128 stands for zero in the data rows.
The table, row by row:
[161 110 139 102 131 105 169 114  75 188 163 150 146 151 144 102 125 147
 115 145 140 131 155 159]
[159 131 140  85  99 155 120 108 135 135 167 165 121 182  98 131 131 121
 126 131 121 108 145 102]
[134 144 132 130 116 155 137 150 155 155 137 130 136 126 134 149 139 124
 148 136 122 174 147 142]
[159 129 129  92 103 145 139 112 127 163 171 159 121 173 122 130 155 138
 107 136 140 111 125 117]
[135 122 143 131 127 143 161 142 131 129 150 132 127 151 135 141 137 131
 138 105 144 129 136 146]
[164 131 109 111 146 116 126 133 128 127 147 132 133 151 116 106 118 156
 116 116 153 101 146 141]
[149 122 132 143 145 159 159 134 162 107 134 128  98 175 103 160 131 144
 157 113 113 127 109 110]
[165 141 151  92 108 172 134 127 130 158 156 181 129 167 102  82 127 126
 108 123 129  94 151 116]
[144 137 128 144 129 155 131 157 162 104 129 142 103 170 106 164 124 131
 148  85 106 124 108  92]
[120 128 115 144 136 144 161 161 122 144 164 144 123 128 118 133 165 139
 132 138 136 163 160 143]
[143 121 135 136 154 156 146 144 145 124 142 143 129 160 104 154 134 131
 157 112 145 118 117 122]
[143 137  92 125 169 112 183 176 129 177 116 103 112  94 129 120 139 152
 159 144 144 177 157 177]
[155 126 145  92  98 165 134 118 127 153 181 172 126 157 109 114 145 138
 113 130 136 117 139 126]
[141 144 141 114 101 140 163 131 137 165 156 143 131 152 138 136 150 143
 141 132 135 147 119 147]
[138 133 104 109 145 155 140 165 175 124 145 130 136 132  97 157 190 143
 157 138 126 165 157 106]
[151 117 135 130 180 102 162 162 102 148 137 118 105 129 129 121 137 146
 153 102 153 128 141 162]
[140 145 123 147 153 102 183 151 147 125 128 122 103 149 130 143 125 146
 157 112 121 129 111 158]
[168 126 134  99 139 126 134 134 141 131 144 131 127 162 104 128 128 131
 111 112 141  94 125  98]
[134 125 122 137 149 135 173 143 146 137 134 117 110 105 119 125 147 152
 129 137 139 165 147 152]
[151 139 138  83 100 166 119 111 114 165 182 181 137 184  98 109 131 123
  96 105 133  97 141 118]
[154 132  90 100 148 105 150 156 132 146 108 125 110 151  96 104 131 110
 134 135 136 102 132 123]
[153 139 140  82 119 181 133 117 145 126 153 184 113 174 114 110 157 105
 125 116 117  89 147  91]
[144 127 145 128 122 134 165 141 140 114 141 132 133 145 150 154 133 130
 147 123 133 135 118 113]
[163 123  96 124 136 124 137 149 133 150 143 134 122 140 112 104 143 143
 108 128 129 109 145 127]
[134 130 109 165 156 159 179 168 154 104 106 121 118 129 132 187 141 166
 166 121 144 179 122 155]
[166 132 122 160 176  92 198 163 127 155 133 122 103 131 108 141 130 145
 146 121 152 130 129 157]
[125 117 125 110 116 157 154 130 127 179 146 137 134 131 138 108 143 129
 112 129 143 148 143 153]
[161 128 125 157 174 100 182 178 140 147 125 110 127 129 145 149 138 148
 165 115 136 114 101 176]
[154 152 125 119 137 150 154 163 168  85 153 140  90 169  87 173 162 118
 154 115  96 119 114  75]
[151 129 118 130 160 115 178 178 153 140 145 114 104 124 129 139 142 159
 170 127 129 136 112 165]
[144 126 133 115 130 148 142 167 159 104 127 129 111 162 104 166 133 141
 148 105 141 128 101  99]
[138 114  84 148 172  90 159 173 131 163 122 124 132 116 130 116 129 149
 143 120 140 140 167 151]
[159 128 107  79 147 129 148 151 117 119 143 134 140 143 109 132 116 129
 122 111 137 117 144 105]
[148 111 113 108 128 102 156 120 107 151 148 131 132 136 142  92 144 155
 121 135 136 117 150 173]
[152 131 133 155 171  99 187 167 152 137 135 111 107 128 117 140 123 149
 162 126 153 125 111 178]
[148 130 140 110 102 165 115 110 142 154 165 152 110 188  98 130 133 117
 115 122 119  91 129 104]
[144 142 159 149 130 125 161 144 137 129 163 132 131 154 132 146 140 126
 142 137 122 135 123 146]
[152 139 142 135 127 164 172 140 130 134 149 137 121 166 130 159 161 156
 135 123 121 121 134 142]
[157 127 142  88 108 164 129 140 128 137 175 179 133 197 103 123 150 116
 113 145 102  94 132  85]
[163 114 120 133 177  97 170 159 143 126 140 126 128 131 121 129 127 145
 140  91 139 122 113 177]
[132 115 110 144 165 122 157 162 146 104 115  94 115 118 131 162 135 147
 150 131 142 159 133 119]
Each row mixes 2 hidden patterns of the same size, each with a weight. Each row also carries a little noise. Patterns get numbers from 0 up, as they first appear below.
Further rows, each followed by the numbers of its patterns, largest weight first:
[147 135 157 105 113 155 124 116 118 141 177 164 109 168 103  94 137 109
 119 132 110 104 161  95] 0 1
[146 130 107 124 141 156 136 150 137 122 155 121 107 160  75 161 149 131
 150 125 128 163 140  82] 1 2
[161 130 121  81 129 156 128 115 137 139 165 155 126 162 110 109 113 118
 123 111 121 110 130 111] 0 1
[146 131 124 122 150 159 161 147 144 106 123 151 112 157 116 168 141 152
 164 108 136 126 107 125] 3 1
[159 133 120 139 143 160 141 158 170  82 130 112 110 173 115 174 160 121
 171 103 143 101  98  92] 3 1
[168 153 113 105 157 133 111 140 130 119 132 148 142 168  99 116 129 133
 114 126 122 110 136  83] 1 4
[149 129 127 121 152 169 143 175 155 100 142 146 115 164  95 163 145 126
 157  84 136 120  96 102] 3 1
[130 133 103 129 142 166 172 158 159 137 153 143 116 125 113 164 154 124
 124 116 124 148 137 130] 2 1
[157 124 113 110 137 126 131 114 147 128 142 135 127 126 122 133 120 138
 129 113 127 111 156 139] 4 1
[172 128 121 106 147 103 151 141 109 194 167 130 137 141 124 101 127 151
 106 136 141 109 153 166] 4 0
[147 127 120 112 124 140 154 142 117 151 154 144 117 129 142 132 147 144
 135 148 127 171 152 157] 0 2
[169 135  93  88 152 123 122 129 140 134 128 151 120 158 109 119 140 124
 135 107 121  93 141 112] 1 4
[155 128 141 109 114  94 169 111  81 199 171 160 124 169 127 101 147 151
 113 143 140  90 146 192] 0 4
[145 129 130  95 110 175 105 137 122 143 144 158 127 172 113 124 154 113
 111 136 104  91 130  98] 1 0
[158 131 125 139 149 109 173 164 132 154 142 133 116 134 126 134 127 139
 158 133 138 114 128 158] 3 4
[151 134 142 138 135 170 152 153 144  91 156 127 113 172 105 169 130 111
 153  99 132 109 127  87] 1 3
[116 125 125 123 132 137 164 137 135 160 144 161 143 123 136 135 148 153
 117 158 124 152 164 139] 2 0
[166 118 155 103 115 166 131 113 121 154 172 193 123 188  98 117 119 114
 101 135 110  98 139 108] 0 1
[132 137 121 180 177 163 190 185 155 112 144 112 129 125 130 182 145 144
 168 125 134 164 131 128] 3 2
[139 114 135 122 144 172 140 150 157 102 143 141 106 160 118 140 152 113
 178 105 130 112 108  93] 1 3
[163 126 117 130 160  92 172 161 121 132 143 121 116 112 113 134 130 145
 155 107 137 132 118 184] 4 3
[158 120  99 154 172  71 185 164 133 173 134 133 127 113 117 109 136 167
 124 122 146 176 147 190] 4 2
[156 145 135  79  95 171 126 104 115 151 159 165 130 183 117 128 147 124
 109 143 123 112 151 108] 0 1
